One turn sends every row of this set to another row. A few are shown first. Where does it send the rows asked after them?
futim: -2.528  1.048  -0.326  3.141  0.542  2.233  1.455  -1.079  1.228  -0.739  0.296  4.759  0.412  1.189  3.670  0.481  1.597
dugi: -3.083  1.177  -0.614  -0.459  -2.172  0.154  1.997  1.948  0.955  -2.468  -0.008  -0.954  -0.003  -1.180  -0.661  0.463  -1.544
Voru: 0.928  0.343  -2.124  1.028  0.283  -0.001  3.664  -2.558  -1.522  0.690  1.620  0.192  0.970  -0.404  -2.279  0.989  1.955
Timu: 1.922  -0.308  -0.120  -1.137  1.419  0.071  2.278  -2.674  -0.243  1.452  2.709  0.211  2.382  1.101  -0.492  0.881  2.630
lud: -0.373  0.413  0.480  2.257  -0.954  -0.403  -2.982  -0.228  -4.257  -1.848  -0.801  -3.272  1.591  -0.072  2.754  0.638  0.545
Revod: -1.474  0.220  -0.233  -0.806  -0.203  -2.333  2.534  0.099  0.245  -2.282  0.708  -2.193  2.854  -0.174  -1.306  0.959  1.573
giz: -2.132  1.134  -0.235  2.834  -1.666  1.427  -1.817  -0.189  1.598  -0.887  -3.203  2.411  1.982  1.598  4.755  -0.207  1.145
desa: -1.381  1.845  1.742  2.632  -0.211  1.721  -1.215  0.036  2.292  -0.012  -2.717  0.036  0.526  1.381  5.136  -0.364  1.569
lano: -0.017  -0.053  0.738  1.317  -0.192  3.145  -0.984  -1.685  -2.713  -1.112  -2.602  -2.785  -0.246  -0.532  4.226  2.215  2.024
rono: -0.896  1.223  0.452  4.031  0.390  2.999  -0.143  1.269  1.282  -0.823  -0.345  2.965  -0.562  1.319  4.708  0.328  0.331
kikir: -2.218  1.586  -0.504  2.441  1.056  3.228  -0.622  0.150  1.118  0.347  -1.628  3.359  0.919  1.942  4.885  -0.436  0.584
Nif: -1.352  -1.810  -1.148  2.333  -2.039  -1.377  0.528  -1.198  -1.381  -0.282  2.193  -1.923  -0.398  3.768  0.363  0.552  -0.172
nor: -1.985  0.916  -1.840  -0.703  -0.531  1.297  0.438  -1.609  -0.490  -0.201  5.388  1.658  0.669  -1.008  2.860  0.642  1.641
pugu: -0.864  0.699  3.031  2.465  0.057  1.929  -1.470  -1.441  -1.977  -1.284  -1.646  -1.694  0.747  -0.504  4.827  1.199  2.732
ful: 1.898  0.895  -1.482  0.473  0.958  1.197  1.828  -3.026  -2.538  1.259  3.332  -0.728  0.963  -0.204  0.084  -1.189  0.835
zunot: -2.253  -0.353  -1.893  -0.038  -1.963  -1.610  3.218  1.231  -0.239  -1.732  1.056  0.786  0.335  0.378  -0.995  0.899  -1.348
kugo: -0.200  0.851  0.166  2.923  1.146  -0.376  -2.784  -1.827  -2.939  0.134  -1.699  -2.081  1.448  -1.306  3.568  1.867  3.062
Das: -0.216  -2.346  0.812  2.963  3.001  2.497  0.105  -0.990  0.290  -0.394  0.612  -1.679  0.057  -1.552  4.067  -0.041  -1.427
masut: -0.382  -1.485  -0.981  -0.819  -1.335  -2.280  2.791  -0.946  -0.273  -1.330  0.475  -0.606  0.380  -0.439  -1.897  1.419  -1.005
mebe: -0.693  0.832  -1.037  1.939  -1.013  2.347  -1.395  -0.957  2.718  -1.281  -3.104  2.292  -0.610  0.412  3.891  0.868  -0.936
Mapa: 0.264  0.349  -2.715  -0.082  -0.412  -2.436  2.353  -1.013  -0.226  -0.922  1.149  0.575  1.864  -1.657  -1.599  1.474  -0.567
rafeg: -2.095  2.051  0.633  2.390  -0.990  1.613  -0.406  -0.645  1.691  0.897  -3.495  2.075  -0.487  0.360  3.589  2.859  0.417
pobeb: -0.755  0.551  -1.870  -0.423  -2.065  -2.570  1.732  1.219  2.052  -1.546  1.669  -0.875  1.792  -0.247  -1.286  0.443  1.460
lalog: -2.680  0.502  0.084  3.859  -1.141  1.009  -0.814  -0.379  1.145  -0.503  -2.406  4.065  0.501  0.221  1.984  1.844  2.854
Lof: -2.265  0.743  -0.751  -0.507  -1.246  -1.408  2.053  1.815  -0.631  -0.924  2.649  0.258  0.959  -1.238  -0.877  0.480  -2.001
veg: -3.339  -0.515  -1.951  1.335  -1.966  5.006  -0.915  1.802  -0.647  -0.129  -1.756  0.012  1.844  0.173  1.120  0.187  -0.747
Fepus: 1.414  1.173  0.427  2.496  -1.329  1.083  -1.441  -1.190  -1.928  1.290  -3.009  -2.250  -0.160  -1.519  5.099  1.400  2.167
Doz: 1.085  -0.559  1.805  2.666  -1.381  0.708  -3.065  -0.033  -0.953  0.944  -2.744  -2.326  1.635  -1.196  4.021  1.982  0.508
Sesob: -0.116  0.605  1.097  1.937  -0.092  1.808  -2.722  1.760  -3.786  -0.556  -0.677  -2.156  1.292  0.610  3.865  1.611  0.489
pifa: -0.496  0.038  3.208  0.475  -0.969  1.854  -1.902  0.333  -0.854  -0.137  -2.937  -0.621  1.543  0.565  5.008  0.799  2.226
mut: 2.415  -1.526  -1.149  -0.106  2.050  2.134  2.022  -2.758  -2.146  2.026  1.135  -0.201  0.528  0.802  1.404  -1.787  0.350
Kuv: 0.848  1.155  -3.139  -0.850  0.722  1.260  2.937  -2.672  -0.169  1.397  2.012  -0.174  0.851  -0.970  -0.543  -0.969  1.487
mur: -1.942  1.443  0.140  3.134  -0.026  2.900  0.838  0.302  2.097  1.515  -2.809  1.774  0.729  0.188  4.217  2.273  2.205
meb: -0.813  -0.156  2.804  2.766  -0.391  1.233  -1.941  0.987  -2.836  -1.671  -1.521  -2.837  -0.054  -0.632  3.364  0.818  0.485
Gesu: -0.431  -0.094  -2.350  1.026  0.204  0.259  2.760  -3.335  -0.406  0.926  2.354  0.002  2.183  0.256  0.144  -2.809  3.257
Gab: -0.439  0.742  0.763  -1.452  -2.047  -1.057  2.685  -0.334  1.431  -1.268  0.140  -2.970  1.285  -0.134  -0.844  1.370  -1.452
lek: 2.012  -0.126  -0.791  -0.400  0.381  0.368  2.153  -2.591  0.739  0.331  1.890  1.980  3.163  0.811  -0.988  -1.579  2.699
dusin: 2.280  -0.681  -1.634  -1.651  -0.155  1.686  3.802  -2.048  0.868  1.682  0.950  0.449  2.256  0.314  1.869  -1.172  1.237
tovig: -3.023  -0.956  0.183  -1.064  -1.378  -2.593  1.565  -1.524  -0.947  -2.155  1.117  -0.612  2.592  -0.608  -0.884  0.994  0.035
gadol: 1.099  -0.780  -1.260  0.947  1.260  0.879  3.036  -1.170  -2.650  2.275  2.708  -0.033  0.793  1.065  0.067  -1.874  0.580

rafeg goes to -> lek
Doz goes to -> pobeb
And these:
tovig goes to -> mebe
Sesob goes to -> Lof
Das goes to -> Nif
Voru goes to -> pifa
mut goes to -> lud
lalog goes to -> dusin
zunot goes to -> kikir
masut goes to -> giz

